128 stands for zero in the data rows.
Here is a table of points, one per row:
126,112,115,125,103,122,101,133,147,103,107,105,99,129,123,156,130,123,99,137,128,125,128,103,113,132,145,152,114,136,110,117,113,153,130,109,123,127,125,140,120,135,121,116,145,107,156,134,119,141,121,125,142,128,143,129,121,151,135,132,133,100,112,128
113,109,113,131,113,123,108,135,149,104,108,113,105,132,124,151,130,130,100,138,144,118,129,101,118,132,137,148,125,127,114,122,110,156,124,127,132,128,131,136,120,128,132,120,146,101,158,131,123,154,122,124,138,121,140,125,127,136,132,128,132,107,117,129
154,155,155,44,101,111,90,147,71,190,114,107,137,94,167,136,135,74,169,114,146,131,189,142,98,143,109,156,128,175,92,162,109,164,141,121,173,160,55,100,135,102,163,169,181,173,116,117,140,132,160,120,72,164,97,158,89,111,182,97,138,173,136,104
136,150,102,115,124,172,167,191,63,144,110,73,177,176,128,68,101,83,130,174,135,182,154,138,115,62,124,60,190,138,138,97,175,117,175,137,128,105,130,166,125,168,188,100,158,86,114,74,207,82,135,137,74,177,77,154,137,124,124,81,145,164,156,107
133,109,108,166,116,134,96,122,141,105,136,147,140,127,108,146,99,122,113,139,145,124,127,117,127,146,138,144,109,115,132,131,116,156,120,98,101,128,128,131,101,156,120,117,109,94,151,155,108,126,130,130,139,123,154,144,128,132,116,110,134,121,136,118
114,109,109,167,118,109,109,98,126,114,141,143,104,120,101,159,131,114,102,125,145,101,95,109,130,136,133,153,130,153,148,121,127,147,141,130,87,105,105,106,117,148,112,100,140,102,150,155,130,137,112,128,159,116,148,147,137,117,116,127,154,121,94,120
175,193,98,34,117,124,174,178,57,209,149,69,186,125,110,79,95,72,191,135,116,194,187,195,105,130,121,91,124,200,68,199,126,147,159,172,169,187,19,115,153,94,116,198,173,198,101,99,138,152,157,64,73,209,80,179,137,125,188,72,126,205,195,101
165,182,115,36,134,133,190,190,62,206,136,54,175,78,133,84,116,71,213,86,112,205,177,217,115,103,99,129,150,205,61,200,93,153,96,126,162,196,26,150,141,75,99,172,187,191,116,164,90,167,170,87,98,203,107,192,157,105,201,74,115,200,208,102
119,90,82,201,216,118,157,53,116,195,233,203,78,142,79,158,103,206,209,63,91,115,80,209,203,152,82,65,149,76,207,215,206,57,106,211,66,47,44,168,188,136,62,59,96,144,113,160,59,42,101,78,200,57,183,69,195,101,46,184,88,156,58,130
126,112,121,172,114,138,95,106,141,105,147,160,141,135,102,142,93,122,118,140,137,122,120,110,129,139,141,141,98,106,122,139,122,155,124,96,98,133,134,118,94,158,121,106,104,96,139,163,118,128,123,131,150,119,155,144,138,123,106,105,143,127,125,118
132,156,127,139,126,105,136,154,149,103,121,111,140,169,167,163,90,121,124,136,143,108,132,136,133,137,149,122,143,126,176,104,193,129,121,136,92,117,155,151,133,174,130,104,119,88,140,131,133,146,154,117,125,142,101,107,109,151,97,130,171,89,123,154
113,119,112,127,109,117,108,135,147,103,109,122,105,128,131,152,131,124,98,146,136,116,128,105,119,122,138,147,126,132,116,123,110,150,126,115,115,128,123,139,126,135,125,117,145,107,162,135,116,147,125,120,129,126,144,125,121,146,135,122,136,106,117,131
124,120,108,59,108,147,129,161,106,161,107,82,143,101,139,134,137,85,134,139,140,179,142,126,102,84,121,156,152,166,93,148,100,149,144,112,159,125,66,138,130,135,119,140,170,164,180,109,96,149,156,102,127,170,100,150,117,140,169,117,137,168,137,97
88,121,133,141,106,145,110,128,152,113,112,137,115,108,131,152,145,125,108,130,107,123,125,105,130,91,121,144,160,149,149,104,125,144,142,102,129,137,149,143,89,116,147,130,127,111,143,115,141,132,118,129,138,139,142,114,108,120,115,140,118,119,132,138
188,153,91,198,204,140,144,82,92,176,223,200,148,114,81,126,77,195,223,88,74,178,141,207,192,143,102,54,75,51,133,208,102,73,64,125,100,139,141,88,164,90,103,85,73,137,60,172,72,53,68,109,191,64,195,94,154,87,56,74,95,88,167,144
83,197,129,93,140,191,114,170,145,196,117,180,188,197,143,88,189,159,142,178,84,106,77,103,167,132,88,145,71,137,200,100,213,79,93,169,108,82,180,161,112,196,146,183,106,144,129,75,109,138,191,147,60,169,61,63,81,118,182,136,178,66,105,93
89,131,116,138,122,131,111,123,143,117,104,133,110,112,120,150,143,115,98,137,116,136,110,107,108,101,115,148,155,137,144,111,109,147,147,106,120,126,158,119,110,112,148,112,140,98,154,127,140,118,110,130,129,143,142,118,121,136,117,121,107,122,120,141
113,115,112,126,109,117,107,133,149,102,109,125,105,128,128,154,130,125,100,146,135,116,127,106,118,119,135,148,123,132,114,124,110,150,126,118,112,131,123,139,123,135,126,117,145,107,160,136,120,151,125,122,133,127,141,125,120,145,135,120,136,107,116,130
85,184,111,117,107,177,126,143,137,139,82,154,177,166,137,149,182,128,125,148,93,100,84,101,146,85,90,137,108,156,197,78,193,103,89,110,155,134,172,109,100,183,153,179,75,113,137,92,124,149,167,150,85,125,84,88,90,91,172,161,159,84,142,137
111,112,129,128,114,110,105,131,154,105,113,103,107,133,116,143,122,133,108,138,144,113,133,103,124,144,150,152,126,110,113,125,109,155,129,136,153,129,147,124,121,112,137,141,143,101,142,122,152,161,115,147,148,103,141,112,130,128,133,134,126,130,121,116
163,101,192,79,115,109,124,111,127,104,134,117,87,85,181,110,103,101,99,121,159,97,174,164,135,185,135,143,145,103,105,129,126,149,159,144,170,151,138,133,152,91,141,178,122,162,88,137,183,89,131,195,121,93,122,150,139,133,171,120,130,157,140,137
182,138,133,166,215,126,127,66,78,86,179,189,201,148,69,78,150,200,211,128,192,186,157,164,122,168,172,63,80,59,80,163,78,69,185,75,175,162,184,149,184,111,165,97,71,140,55,180,68,88,62,111,142,60,151,169,182,160,75,65,143,89,102,164
94,148,166,138,106,173,145,142,156,149,77,137,174,162,117,169,181,147,138,134,106,71,79,109,173,80,84,142,128,174,209,66,199,81,76,131,147,116,174,157,90,183,160,193,59,121,113,87,112,171,172,165,94,158,85,71,84,74,140,182,157,89,157,173
153,92,183,181,132,133,155,63,147,101,116,168,133,175,132,40,121,194,93,128,166,121,115,79,96,163,174,91,72,68,78,116,93,85,154,91,153,154,183,75,130,85,101,82,74,169,72,162,164,112,95,166,151,89,130,154,190,152,85,154,117,98,156,137
159,119,192,170,191,97,161,69,104,84,122,161,120,173,96,60,93,190,108,113,148,107,135,75,82,182,192,83,104,60,61,90,72,70,180,114,192,122,193,78,148,61,142,107,91,190,55,143,189,146,98,181,163,56,150,145,172,138,93,190,91,126,94,109
191,181,82,23,181,100,216,195,52,223,196,48,201,117,124,52,58,108,222,122,56,206,184,228,155,146,95,69,169,213,48,224,134,46,72,194,162,218,17,119,178,68,75,211,189,205,63,113,88,99,167,56,89,219,96,193,163,89,198,73,75,216,229,77
146,112,167,118,110,103,109,121,135,114,110,95,90,122,133,102,111,109,106,127,144,93,172,100,115,172,159,156,130,98,109,118,94,154,146,144,169,136,158,98,128,92,151,153,132,119,89,131,180,154,113,180,142,83,134,124,111,124,151,160,124,142,111,105
89,144,110,137,118,167,119,143,134,100,104,137,123,115,120,135,173,110,101,148,108,105,102,97,130,82,90,126,155,144,155,100,124,140,142,98,143,130,165,124,101,128,146,129,120,115,152,112,150,101,111,135,124,136,123,120,119,106,133,141,121,112,122,119
117,85,135,147,99,113,106,126,137,102,114,123,107,95,115,176,134,120,91,116,110,107,106,111,122,129,147,151,122,153,158,98,129,150,130,137,84,105,129,129,104,166,134,131,140,123,140,145,139,134,103,119,149,147,149,136,94,126,112,148,116,146,132,148
114,117,117,128,117,114,100,130,140,95,108,120,102,118,130,153,132,123,98,158,148,121,124,111,115,117,138,144,125,135,118,121,108,154,121,125,116,129,127,142,113,130,115,119,148,117,162,143,121,154,129,117,130,136,146,123,122,144,134,134,146,111,109,140
142,89,184,122,102,100,146,106,135,105,117,128,97,128,174,72,131,146,90,117,162,84,145,110,115,173,168,105,117,82,102,114,97,120,138,115,155,155,157,102,144,84,103,136,102,153,97,124,168,128,128,181,151,81,117,138,158,152,139,154,93,151,127,128
88,153,101,153,116,166,131,136,120,108,102,138,110,112,128,116,162,115,115,140,104,130,106,100,114,76,93,129,166,150,164,95,121,143,152,98,151,119,173,120,104,127,159,117,142,102,148,95,160,91,117,136,114,120,107,114,122,108,123,120,119,119,121,131
113,114,114,126,107,117,106,130,147,100,112,121,105,127,130,149,134,129,99,147,137,121,125,103,123,114,141,146,125,133,119,123,115,150,122,119,121,121,126,140,120,133,123,118,145,110,157,136,121,145,127,121,125,130,144,124,119,151,134,120,132,109,119,132
156,119,95,194,177,133,164,142,133,143,215,174,91,113,178,171,65,171,183,77,98,143,125,197,194,133,121,69,164,96,169,181,184,109,79,179,68,140,90,122,143,143,65,89,99,127,121,150,118,60,100,116,201,120,177,78,153,117,62,165,101,162,125,118
114,112,138,138,118,123,130,134,165,107,118,119,109,105,143,122,148,103,102,126,136,152,114,102,93,124,132,151,153,124,111,117,109,155,148,110,114,114,133,117,110,104,154,95,149,118,155,136,128,133,110,118,134,138,153,134,110,145,116,106,110,111,120,141
96,185,178,172,197,105,130,58,187,220,178,169,200,196,100,184,219,177,190,80,113,80,51,219,201,148,62,175,77,89,230,74,225,52,66,225,47,36,180,209,201,208,109,171,65,146,121,65,62,161,194,93,49,119,49,40,110,93,87,206,200,68,62,199
106,102,114,100,117,132,120,141,134,114,107,110,107,109,134,128,126,99,108,124,130,149,120,118,101,101,129,149,150,139,116,116,99,146,144,112,130,103,118,103,125,124,148,111,161,105,158,99,126,132,123,126,116,150,142,128,131,152,127,115,114,147,122,119
129,92,139,145,97,115,115,121,152,103,102,118,93,114,148,136,142,137,95,121,125,129,128,94,110,115,153,130,104,126,144,116,117,146,122,118,112,119,134,117,119,127,114,101,152,115,142,142,141,130,112,133,131,138,137,147,113,138,106,139,110,116,123,143
121,107,119,156,105,119,111,130,139,96,127,135,106,108,121,170,112,120,100,130,134,106,115,119,131,139,149,149,121,154,137,111,146,143,128,131,80,109,121,126,108,156,118,111,130,91,153,140,120,136,136,125,160,122,139,154,98,148,121,134,120,159,116,128
153,97,184,106,119,111,145,130,152,88,129,110,97,106,162,93,145,120,94,126,156,117,148,106,114,156,147,136,139,92,95,130,119,155,153,116,140,125,136,143,114,107,121,104,117,143,134,135,145,118,130,148,136,97,133,137,122,153,134,137,121,120,124,147
134,109,119,91,108,129,110,142,125,117,105,109,115,104,147,141,128,102,103,128,142,128,140,104,115,112,130,148,146,129,112,118,100,146,132,117,136,123,101,106,129,134,138,129,158,114,151,106,127,161,131,129,114,132,126,128,119,158,150,120,135,144,120,113
Along one direction, these points spread out more than along any other. Take the direction at right angles to it along which they spread out most. Go by this last direction. For each point below, how far along it does it lie, from 0 to 99? 50 is the average, and the first point above lies past it. One standard deviation of the points above along it is 16.
114,117,117,128,117,114,100,130,140,95,108,120,102,118,130,153,132,123,98,158,148,121,124,111,115,117,138,144,125,135,118,121,108,154,121,125,116,129,127,142,113,130,115,119,148,117,162,143,121,154,129,117,130,136,146,123,122,144,134,134,146,111,109,140 60
132,156,127,139,126,105,136,154,149,103,121,111,140,169,167,163,90,121,124,136,143,108,132,136,133,137,149,122,143,126,176,104,193,129,121,136,92,117,155,151,133,174,130,104,119,88,140,131,133,146,154,117,125,142,101,107,109,151,97,130,171,89,123,154 52
119,90,82,201,216,118,157,53,116,195,233,203,78,142,79,158,103,206,209,63,91,115,80,209,203,152,82,65,149,76,207,215,206,57,106,211,66,47,44,168,188,136,62,59,96,144,113,160,59,42,101,78,200,57,183,69,195,101,46,184,88,156,58,130 0
129,92,139,145,97,115,115,121,152,103,102,118,93,114,148,136,142,137,95,121,125,129,128,94,110,115,153,130,104,126,144,116,117,146,122,118,112,119,134,117,119,127,114,101,152,115,142,142,141,130,112,133,131,138,137,147,113,138,106,139,110,116,123,143 58
85,184,111,117,107,177,126,143,137,139,82,154,177,166,137,149,182,128,125,148,93,100,84,101,146,85,90,137,108,156,197,78,193,103,89,110,155,134,172,109,100,183,153,179,75,113,137,92,124,149,167,150,85,125,84,88,90,91,172,161,159,84,142,137 58
126,112,121,172,114,138,95,106,141,105,147,160,141,135,102,142,93,122,118,140,137,122,120,110,129,139,141,141,98,106,122,139,122,155,124,96,98,133,134,118,94,158,121,106,104,96,139,163,118,128,123,131,150,119,155,144,138,123,106,105,143,127,125,118 49
146,112,167,118,110,103,109,121,135,114,110,95,90,122,133,102,111,109,106,127,144,93,172,100,115,172,159,156,130,98,109,118,94,154,146,144,169,136,158,98,128,92,151,153,132,119,89,131,180,154,113,180,142,83,134,124,111,124,151,160,124,142,111,105 60
88,121,133,141,106,145,110,128,152,113,112,137,115,108,131,152,145,125,108,130,107,123,125,105,130,91,121,144,160,149,149,104,125,144,142,102,129,137,149,143,89,116,147,130,127,111,143,115,141,132,118,129,138,139,142,114,108,120,115,140,118,119,132,138 59
136,150,102,115,124,172,167,191,63,144,110,73,177,176,128,68,101,83,130,174,135,182,154,138,115,62,124,60,190,138,138,97,175,117,175,137,128,105,130,166,125,168,188,100,158,86,114,74,207,82,135,137,74,177,77,154,137,124,124,81,145,164,156,107 57
83,197,129,93,140,191,114,170,145,196,117,180,188,197,143,88,189,159,142,178,84,106,77,103,167,132,88,145,71,137,200,100,213,79,93,169,108,82,180,161,112,196,146,183,106,144,129,75,109,138,191,147,60,169,61,63,81,118,182,136,178,66,105,93 50
154,155,155,44,101,111,90,147,71,190,114,107,137,94,167,136,135,74,169,114,146,131,189,142,98,143,109,156,128,175,92,162,109,164,141,121,173,160,55,100,135,102,163,169,181,173,116,117,140,132,160,120,72,164,97,158,89,111,182,97,138,173,136,104 61
96,185,178,172,197,105,130,58,187,220,178,169,200,196,100,184,219,177,190,80,113,80,51,219,201,148,62,175,77,89,230,74,225,52,66,225,47,36,180,209,201,208,109,171,65,146,121,65,62,161,194,93,49,119,49,40,110,93,87,206,200,68,62,199 21
134,109,119,91,108,129,110,142,125,117,105,109,115,104,147,141,128,102,103,128,142,128,140,104,115,112,130,148,146,129,112,118,100,146,132,117,136,123,101,106,129,134,138,129,158,114,151,106,127,161,131,129,114,132,126,128,119,158,150,120,135,144,120,113 63
